One vector is turned by the same rotation once a step. Each row is the vector after some number of steps, and that number follows the row.
The counts run from 0 to 487.
[-18   5 -19  19   5 -10  10  -4   5   8  24  -1 -22 -18 -19   8  15   8
 -19   3  16 -14  34   8   1   1 -21  -1  19   3 -18  -5  20 -19  -1]  179
[ -5  -3  -3  12   2 -17  -4 -10 -18  10  20   0  -6 -12 -16   3   4  11
 -23   8  21 -23  37   9   7   8 -22 -11   6 -14  -1   3  25 -28  12]  171
[ -4   7  -6  10 -14 -14 -14   3  -3  16  18 -11 -21 -13 -18  20   8  33
  -6   9   9  -8  15  15 -16  21 -31  12  -5 -22  -9 -16  -5  -8   5]  348
[ -1  -5   9  -1  -3  -3 -12 -10 -30   6  -4  -1 -22 -17  -5  11  -2  22
 -16   5  12   7  10 -11  -4  17 -34  -3 -39 -14   4  -8  12 -26   7]  139
[-13  -1 -25   9  16 -23  14  -6  -8  12   9  12 -35  -4 -26  15  16  -1
  -9   5  15 -24  23  -5  14   5 -15  11   0  12 -12 -11  -9 -18  -8]  201
[  5   9 -16   7   0 -15 -11   0 -23  20  13  18 -17   0  -1  25  14  23
  -2  11  10 -18  11   2  -2  14 -23  22 -20 -16  -2  -4 -28 -24  -1]  39
[  6 -14  -4  -2  10  -8   6   6 -24  15  13  -1 -36 -12 -11  20  12  21
 -17  12  12  -5  -6 -12  16  24 -14   0 -32   1 -17 -15  -6 -14   9]  119
[ -7  -1 -13   3  20 -30   1 -10 -12   6  17   7 -15   0 -26   4  -3   9
 -15   6  14 -26  43   0  11   9 -16   9 -17  -1   0 -13   7  -9  -3]  194
[  1   8  -8   9   3 -24 -15  -3 -25  19  12  18 -10   1   0  22   3  26
  -7  11  11 -17  17   3  -2  13 -24  21 -26 -15   6  -6 -25 -17  -3]  37
[-12   3 -15  21   9 -20 -10   8   5  25  10  -8 -16  -8 -11  30  10  26
  -8  13  23  -3  30 -10 -10   5 -25   7   7   4  -8   7   2 -22   3]  362
[ 11   2 -20   7   3  -6 -15   5  -9  28  24  -1 -19  -3  -7  27  19  25
  -6  17  22 -12  22   2  -3  14 -24   5  -2 -10 -13  -3  -8 -25   8]  357
[-22   7 -30   5   6 -16   8 -16  -6   4  -1  17 -37  -8 -20  10  13   5
  -5  -5   1   1  18  -4  -5   4 -19  25 -21  10  -7 -23  -7 -15 -12]  211
[ -4 -12   5   0  15 -25   1   4 -22  13  11  -6 -21 -10 -12  14  -8  29
 -22  12  10  -3   7 -10  15  23  -9   2 -39  -1  -7 -16   2  -3  11]  115
[-38  10  -4  16  -9 -36  -5 -16 -21   5  -1  20  -5 -17   1   4   3  18
 -13  -8  -3  11  10   8 -16   7  -8   8 -24  -9   6  -9   3 -29   8]  239
[ -2   6  -7   5   8  -8  10  -5 -25  -3   4   9 -20 -13  -6  10 -15  32
 -24   3  -8 -13  15 -20  26  10 -15  20 -30 -10  12   0  10  -8   9]  297
[-13  -2 -20  -1   4 -25  -3 -23 -31   6  -6  25 -22   2 -15   4   5   5
  -5  -1   3  -9  16  -1   6  10 -14  15 -38  -3   8 -19  -9 -23   0]  219
[-18 -15 -25   7   2 -13  11 -14 -19  18  17  14 -23 -10  -8   3  18   5
 -21   6   8   8   5  10  13  14   8 -10 -17  11 -21 -20  12 -27  17]  413
[-21   5   2  17  -9  -7  -7 -13  -9   2   6  -7 -12 -26  -9   4  -1  20
 -22  -3  11   7  30   4 -14   4 -33  -7  -3 -11   1   0  32 -29   5]  159
[-27  -7  -5   5   8 -28   4 -11 -14   6  19   8 -13 -15  -7  -2   3  17
 -23   0   5  15  15  11  -6  14   0  -4 -37   5 -16 -28  14 -14   6]  422
[-16  -4  -5  -4   1 -22   4  -7 -15   4  23   6 -25 -17 -15  -1  12  15
 -12  -3   2   6   7  14  -8  24  -2   2 -37  -5 -22 -33   6 -13   8]  425
[  3  -3   5   2 -12   2  -6  -5 -27   8  -5  -5 -36 -20 -14  15  15  14
  -9   2  13  -6   0  -7  -1  19 -34  -5 -16 -18  -4  -5   5 -33  10]  143
[-13  -2   4   5  10 -20  11   8 -19  11  23   8 -30 -23  -4  17  27   5
 -10   3  18  -5  -2  -1  -5  18  -9  -7 -18   1 -31 -10  -9 -30  -2]  438
[ -9  15   6  10  12 -35   5  13 -15  -1  25   5  -7 -20  -9   9   1  33
 -13  -3  -2 -23  20 -12   7  17  -2  15 -13 -20  -3  10   7 -15  18]  272
[  2   7  -9   2 -14   4  -8 -15 -14   0  19   0 -18 -18 -16  -3  11  16
 -12  -3   5  -6  31  12  -9  15 -29  -1  -9 -25  -6 -10  28 -28  11]  164
[ -5  -9   5  -2  14 -22   3   2 -28  14  27  14 -20 -15   1  11  17   8
 -14   7  19  -6   6   3   3  21  -6 -10 -33  -2 -23 -14  -6 -27   5]  435
[-29   8 -20   7   6 -28   7 -13  -7   1 -10  12 -35 -11 -28   9   7   6
  -4  -6   0  -4  17  -5  -6   4 -19  24 -20   7   0 -21  -6 -12 -10]  213
[-30  -2 -29  11  -3 -20   6 -14  -1   7 -12  -5 -29 -14 -30   3   7  15
 -10  -7  -2  10  21 -10   1   5  -7  10  -6   7  -1 -12  27 -21  18]  395
[ -8  -3   2   1  12 -17   9   7 -21  13  26  12 -30 -19  -2  14  25   6
 -11   4  18  -5   0   1  -3  20  -7  -7 -23   0 -30 -12  -9 -30   0]  437
[ -7   3  -1   9  -9 -16  -3  -7 -11   3  13  -8 -19 -20 -28   3   9  12
 -14   1  13 -25  29  10   0  13 -27  -6  11 -22  -3  -3  25 -24  13]  168
[ -2  14  -9   5  -6   1   4 -21 -27 -10  14  18 -13 -17  -7  -5   1  15
 -19  -8  -4 -17  30   1  10   6 -22  10 -17 -23   9   2  23 -29   9]  480
[-16  14  18   3   6 -26   3   7 -16  -6   6   1 -25 -29 -14  10   9  15
  -3 -10   8  -8  15 -17 -17  16 -27   8 -25 -15  -6   0   5 -23  -4]  452
[-14  -7 -14  11   0 -33   5   2 -11  13   9  -9 -11 -11 -23   6  -1  33
 -22   6  -3 -15   9  -1  23  18   8   7  -4 -10  -3  -5  17 -10  35]  90
[-24   6 -11  25  -2 -21  12   0  -9  15  19  14 -24 -15  -4  21  10  16
 -24  11   9 -16   4  19   7   5 -20  11   5   2 -13 -15 -21  -9 -14]  20
